Each row is where one point has got to under a steady rotation. How many steps took it there?
The counts run from 0 to 140.
[ 2.03  4.31 -3.55  1.55  0.15  3.94  0.43  3.89  0.23  3.44 -0.17 -1.59
 -4.26  4.23  2.16  1.97 -2.34  4.71 -0.31  0.75  3.86 -0.95  0.26  0.39
  2.40  0.27  0.30 -0.69  0.30  0.02  0.94 -3.34  0.55]
84
[ 0.31 -3.13 -2.07 -1.67 -2.21  6.33 -1.33 -3.33 -0.81  3.43  3.15 -0.27
  4.38  2.85  0.89  0.33 -1.37  1.65  2.27  0.22 -2.73  1.65 -2.72  3.61
 -1.03 -2.74 -1.07 -1.07  3.13  3.15 -1.51 -0.59 -1.39]
137
[ 2.53 -1.32 -6.79  0.38 -3.17  0.99  2.33 -0.61 -0.40  5.30 -1.99 -1.87
 -1.03  0.54 -3.38 -0.89 -4.72  0.79 -0.76 -4.65  1.21  1.59 -1.70  2.45
  2.03  0.75 -0.51  0.18  0.16 -3.75  0.17 -3.67 -0.48]
93
[-1.74 -1.47 -2.68 -0.54  4.21  1.38  0.34 -2.34 -1.27  2.41 -2.06 -2.98
 -1.11  2.42 -1.35 -2.46 -1.01  0.40 -1.32 -2.36  0.47 -1.62  1.24 -3.12
  7.63  2.41 -2.07  2.60 -1.26 -3.72 -3.18 -1.75  1.37]
104
[-3.66  1.76 -5.34 -1.41 -2.60  2.86  2.64  3.98 -0.01  3.90  1.28  3.24
 -2.47  1.75  1.25 -0.99 -0.37  0.87 -1.69 -3.11  0.57 -0.41  2.71 -3.04
  0.50 -0.46 -1.09 -2.88  1.45  0.79  0.20 -2.54  3.67]
81
[-4.67 -2.81 -1.10 -0.57 -1.27  4.52  3.91 -2.64 -1.79  1.48 -2.36 -4.25
 -1.55  0.33 -0.02 -0.30 -3.00  0.99  1.57  0.85  0.93  5.70 -0.55 -3.66
  1.83  0.83 -4.48  1.71 -2.62 -3.44 -0.61 -2.13 -1.41]
101
[-1.27 -1.77 -0.03 -1.78  5.70 -1.87 -0.91 -2.74 -3.45  3.27  1.92 -2.13
 -1.10  4.09 -2.98 -3.57  1.39  2.63  0.62  1.52 -0.61 -1.33  2.09  1.29
  2.74  0.16 -0.01  4.47  0.07 -0.90 -5.78 -1.59  1.33]
19
[ 0.70 -2.06 -3.10 -2.33  0.85  4.32 -6.52  3.36 -2.57 -0.74  5.83  0.07
  1.42  4.20  1.80  2.08 -1.92  0.84  2.30  2.55 -1.95 -0.61  3.13 -1.58
  2.02 -0.24 -1.04  1.77 -0.30  0.85 -0.52 -0.11  1.59]
127
[-0.28  3.90 -3.04 -0.14 -2.39  4.40  1.18  2.80 -0.73  3.24 -0.47 -1.17
 -4.32  4.90  2.89  2.44 -2.31  4.58 -0.59 -0.87  4.37 -1.23 -0.60 -1.14
  0.94  0.26 -1.88 -2.28  1.79  0.79  0.52 -2.82  2.02]
83
[ 0.89 -1.44 -3.16 -2.40 -1.88  4.49 -0.59  2.53 -4.55 -0.10  5.04 -2.47
 -0.42  2.95  2.39 -1.18 -2.12 -1.09  4.28  1.34 -0.97 -0.65  2.41 -1.75
  0.29 -0.38 -1.92  2.48  1.72 -1.03 -1.68  5.85  0.71]
125
[ 3.75  0.00 -2.01 -4.93 -2.53  2.64 -0.66 -0.34 -0.53  1.01  2.60  0.89
  1.12  2.41  1.17 -1.46 -4.67  1.03  4.21  5.66 -0.04 -1.22  0.83  1.27
  0.05 -2.10 -2.85  0.77  5.98  0.69 -1.66  2.84  0.57]
40
[ 0.76 -0.18 -3.60 -2.92 -1.35  2.14  0.43  3.10 -4.21  1.77  4.08 -1.83
 -0.03  2.74 -0.09 -2.25 -1.52 -3.51  4.66 -0.87  0.25  0.14  2.91 -1.74
  0.80 -0.15 -1.70  2.58  1.00 -2.33 -2.30  6.48 -0.01]
124
[-0.17 -3.37  1.30 -2.62  0.94  3.25  0.30 -1.31  7.10  3.22 -2.25 -1.15
 -0.10  3.20 -0.25  2.40  1.12 -0.07  1.16  3.59 -0.91  0.70  0.26  2.86
  1.10 -3.59 -1.47 -0.11 -1.50  1.14  3.12 -3.85 -4.81]
54
[ 1.26 -5.26 -2.31 -3.61 -1.17  2.88  0.70 -2.11  3.94  2.16  1.81  1.95
  3.62  0.76 -0.18 -2.66 -1.31 -1.04 -2.06 -1.22 -4.40 -3.50  2.85  4.16
  3.23 -3.73 -0.50 -1.24  2.78 -0.82  0.78 -1.40 -0.12]
50
[-3.23 -6.37 -3.08 -0.44  1.27 -1.13  0.52  0.86 -1.65  1.52 -2.40 -3.36
 -1.52  1.44 -3.95 -2.67  1.80  1.49  2.21 -4.39  1.57  1.48  0.64 -2.03
  2.00 -0.60 -1.89 -1.99 -3.43  0.78 -4.97  1.61  0.47]
111
[ 2.44  0.44 -0.74 -3.40  4.45  0.91  0.63  0.79  2.82 -2.57  0.50  1.10
 -5.71  1.27  0.91 -1.90  2.72 -2.71 -1.98  0.01  0.61 -3.69  1.84  0.12
  1.84 -3.09  1.32 -3.45 -2.93 -2.07 -5.04 -3.20 -3.50]
67
[ 2.01 -1.40 -5.72 -0.32 -3.16  3.02  4.98 -1.68 -2.77  3.36 -2.21 -3.54
 -1.78 -0.46 -2.93  0.04 -5.43  0.76  0.51 -2.68  1.19 -0.56 -2.54  2.04
  2.38  0.59 -0.57  1.24  1.50 -3.90  0.96 -3.06 -0.79]
94
[-1.41 -5.07 -3.37  2.17 -0.85  7.58  1.86 -2.48 -3.44  0.34  5.01 -2.14
 -0.59 -0.49  0.73 -0.27 -2.82 -0.82  1.65 -0.85  0.81  3.47  0.62  2.07
  0.38 -0.29 -0.68 -2.02 -0.65 -3.34  0.04 -0.25  1.37]
4
[-0.51 -3.00 -4.63  2.26 -0.67  5.90  2.56 -2.31 -2.53  1.15  4.08 -0.50
  0.45 -1.27 -0.29 -3.14 -3.21 -1.45  3.75 -2.06  1.65  3.20  0.76  3.14
  0.44  0.29  0.31 -2.49 -0.51 -4.17  0.08  1.04  0.68]
3
[-0.53 -1.91  0.84 -0.46  4.01 -1.92 -1.14 -4.07 -3.72  2.88  1.98 -4.14
 -2.22  5.39 -1.09 -2.73  0.23  3.44  0.14  2.51 -0.68  0.62 -0.17 -0.40
  1.89  0.08 -1.56  4.79 -0.86 -0.70 -4.27 -2.59 -0.31]
18
[ 2.43  1.72 -3.50 -5.13 -0.39 -0.62 -5.26  0.85 -0.16  5.10  2.19  0.14
 -1.92  2.40 -1.11  2.63 -1.20 -3.18 -0.14  1.89  0.63 -0.26  4.27 -0.61
  2.97 -2.40 -3.55  1.14  1.59  1.71 -2.78  2.24 -0.52]
37
[-4.19 -1.28 -5.20 -1.69  0.67  4.39  2.57 -1.95  0.22  0.73 -4.12  1.47
  1.95 -1.51 -3.32 -1.30 -2.42  0.02  2.82 -0.62 -0.97  4.54  0.76 -0.67
  2.95  2.18 -0.49 -0.30 -3.09 -4.16 -0.44 -3.28 -0.02]
99
[ 1.80 -1.52  1.80 -2.25 -3.40  4.44 -0.24  0.36  2.11  3.38 -0.94 -0.87
  0.31  0.91 -0.52  0.29 -3.08  0.46  1.98 -0.07  1.76  0.36  0.11  3.06
  1.68 -5.70 -5.35 -3.65  2.74 -0.33 -1.70  2.27 -5.48]
46
[-4.33 -4.00 -3.58 -4.16 -0.13  2.76 -0.79  3.22 -2.97 -1.95  1.17 -3.44
 -3.09  0.62 -1.51  2.95  1.83  1.42  6.35 -0.83 -0.38  0.86  0.30  1.08
 -2.54  0.63 -0.74  2.01 -2.00  2.46 -1.46  2.00  0.66]
119
[ 1.34 -0.46 -5.22  2.40 -2.00  5.27 -0.16  0.13  0.32  0.22  0.20 -0.39
 -4.09 -1.63  1.48  2.68 -2.83  2.34 -2.07 -0.47  1.46  3.53  0.50  2.11
  2.15 -1.36 -0.93 -4.51 -2.75 -0.26 -0.42 -4.02  1.00]
90
[-2.44  3.48 -4.59  0.40 -1.14  1.78  3.29  4.45  1.08  1.96  2.49  1.97
 -5.27  2.03  2.42 -1.26  1.39  1.22 -1.05  1.18 -2.68  1.23  5.52 -2.20
  0.60 -3.51  0.91 -0.44 -1.78 -0.63  0.32 -2.91  1.17]
79
[-0.07 -4.08 -0.55 -0.22 -1.95  4.25 -1.18 -2.27  0.32  3.95  3.40 -1.74
  2.86  3.16  0.17  1.72 -1.44  2.84  3.25  2.04 -2.11  1.78 -2.12  3.95
 -0.93 -2.37 -1.46  0.64  2.13  3.27  0.46 -3.10 -2.28]
138
[-1.88 -3.21 -0.52 -2.49  0.98  0.87  6.35 -2.27  4.38  3.94 -0.95 -0.88
 -1.43  1.42 -0.61 -3.41  1.60 -6.37  0.91  2.77  0.80 -3.51  1.13  0.85
  1.59 -1.96 -2.12 -2.04  1.65  0.15  0.00  0.39 -2.20]
57
[-2.30 -5.65 -1.27  1.76  4.49 -0.66 -0.62  0.37  0.47 -1.19 -1.81 -2.24
 -2.14  2.48 -0.28 -2.48 -0.02  4.92  2.16  1.78 -0.87  3.57  2.39 -1.05
  2.60  0.00 -0.20  0.30 -5.41  0.19 -2.87 -1.79  0.91]
109
[ 0.23 -2.72 -2.62 -1.71 -0.07  0.85  0.44 -1.62 -3.63 -0.52 -1.80 -6.71
 -4.03  2.87 -0.34  0.01  2.17  1.84  2.17 -4.67  0.43  1.37 -2.23 -0.19
  1.40 -0.40 -0.67 -0.53 -2.47  1.95 -5.12  4.39 -1.00]
113
[ 0.36 -1.93  0.12  0.83 -1.87  3.42 -2.18  3.63 -5.12  2.32  0.49 -1.48
  1.77  3.31 -1.70 -1.19 -2.82  1.53  5.06  2.72  1.91 -0.45  0.48  1.86
  0.03 -2.66 -3.75 -1.21  0.67  0.99 -0.89  2.47 -5.39]
131
[-3.28 -2.47 -0.50  1.08  0.17  3.06  2.61 -3.31 -0.72  1.27 -1.47 -5.48
 -3.18  0.42  0.42  0.36 -2.11  1.61 -0.16  0.90  0.48  3.35  0.46 -4.15
  4.23  0.53 -4.12  2.92 -3.13 -3.12 -1.52 -3.16 -1.17]
102
[ 0.26  1.63 -4.90  3.67  2.45  3.78 -1.14 -0.76 -0.23  3.50  2.61  0.36
 -0.81  0.32 -2.02 -1.94 -1.00 -0.04  4.04 -1.15  3.04  0.96  1.93  4.76
  4.45 -0.06  2.27 -1.19 -1.75 -3.99 -1.09 -0.38 -0.79]
1
[ 2.01 -1.66 -1.72 -4.34 -2.41  2.76  5.16  2.11  0.16 -2.01  0.29  1.63
 -3.29  3.24  3.28 -4.04  0.65  0.72 -0.53 -2.30 -1.57  0.01 -1.49 -1.89
 -4.28 -3.05  0.66 -2.71  0.12 -1.42 -2.51 -2.32 -2.00]
70
[-0.12 -0.33 -5.00  3.14  0.34  5.17  1.04 -1.19 -0.75  3.50  2.93  0.76
  1.09 -0.08 -2.25 -3.61 -1.86 -1.07  5.02 -1.88  1.53  2.17  1.31  3.99
  2.17 -0.43  1.75 -2.10 -1.20 -4.14 -1.13  1.54  0.84]
2
[ 0.61 -4.86 -0.56 -4.34  1.17 -0.06  3.53  0.94  4.10  1.24 -0.27  1.95
 -1.07  4.74 -0.30 -4.48  0.05 -0.72  2.49  1.07  4.75 -3.02 -2.22 -1.68
 -2.79  0.89 -0.79 -2.23  1.21  0.09 -2.23 -5.68 -0.97]
63
[ 1.27 -2.87 -1.43 -4.18 -3.20  2.04  4.50  1.99 -0.49 -2.59  1.91 -0.02
 -4.43  3.50  3.95 -1.51  0.79  2.78 -1.69 -1.69 -1.91 -0.12 -1.82 -2.03
 -4.58 -3.24 -0.47 -1.24 -0.19 -0.70 -0.75 -4.61 -2.02]
71
[ 1.41 -3.08 -0.57 -3.40  0.14  1.81 -4.00  1.18  1.87 -0.37  3.93  2.19
 -0.33  0.12  0.57  0.65 -4.27  2.61  2.67  5.74 -0.71 -0.97  3.69  2.58
  2.01 -3.37 -3.19 -0.13  2.47  1.69 -1.07 -2.65  0.18]
42
[-3.48 -3.33 -1.43 -3.17  0.44  2.99  0.33 -4.94 -5.25  3.25 -1.53 -0.92
  2.13  3.86 -1.85 -1.92  1.39 -1.14  0.58  0.14 -0.02  4.15 -1.52 -2.38
 -0.30  1.16 -3.45 -2.27 -1.74 -0.33 -3.93  0.02 -0.25]
15
[ 0.39 -3.19  2.73 -2.69  2.43  1.46  3.46  1.78  1.95 -1.36  0.46 -1.71
 -6.38  1.69  0.63 -1.12  1.10  0.56  1.10  1.78  4.36 -5.02 -1.22  0.12
 -1.14 -2.18 -2.10 -2.12 -0.20 -0.65 -2.23 -4.58 -2.80]
65
[-3.44 -2.69  2.11 -4.43  3.68  3.62  0.47 -1.77 -3.58 -2.09 -0.39 -0.19
 -1.48  3.21 -0.92 -1.82  1.85  3.86  2.97  1.09  0.10  2.57  0.48  3.38
 -1.18 -0.98  0.07 -1.47 -0.19  1.45 -6.08  3.26  2.58]
22
[ 0.52 -3.15 -1.00 -3.17  0.13  0.86 -5.29  2.25  3.23  1.50  3.02  3.92
  1.13 -0.36 -1.34  0.90 -3.83  1.84  1.76  3.27 -0.18 -1.07  3.32  2.44
  2.51 -4.27 -4.08 -1.36  1.64  1.21 -1.48 -2.66 -0.22]
43
[-2.58 -4.80 -2.78 -1.24  0.18  0.67  1.02 -0.19 -3.13  0.60 -3.11 -5.06
 -3.59  1.56 -3.17 -1.73  2.36  1.61  1.76 -5.53  1.62  0.70 -0.91 -0.37
  1.29 -0.33 -1.47 -1.72 -2.64  1.52 -4.62  3.97  0.42]
112
[-1.00 -0.38 -5.83 -0.95  4.22  4.45  1.29 -2.47 -0.28 -1.21 -2.15 -0.93
 -1.77 -2.63 -1.93  1.68 -2.90  0.27  1.00  1.37 -3.05  0.57  0.93  3.24
  5.14  0.58  0.94  1.75 -2.67 -4.06  0.34 -5.21  0.54]
97
[ 0.49  0.05 -2.67 -4.57 -0.66  0.17 -4.40  1.51 -0.73  3.20  2.58 -1.42
 -3.07  2.15 -0.18  4.87 -0.54 -2.68  0.02  3.59  0.45  1.27  4.27 -0.97
  1.51 -3.43 -5.68  1.70 -0.13  3.03 -1.26  2.22 -0.87]
36
[ 1.53 -1.17  1.53 -2.24  3.84  1.15  1.74  1.67  2.06 -2.50  0.42 -0.96
 -7.61  1.80  0.98 -0.93  2.04 -0.57 -0.91  1.64  2.44 -3.88  1.19  0.36
  0.59 -2.57 -0.74 -3.09 -2.51 -0.79 -4.03 -3.43 -3.67]
66
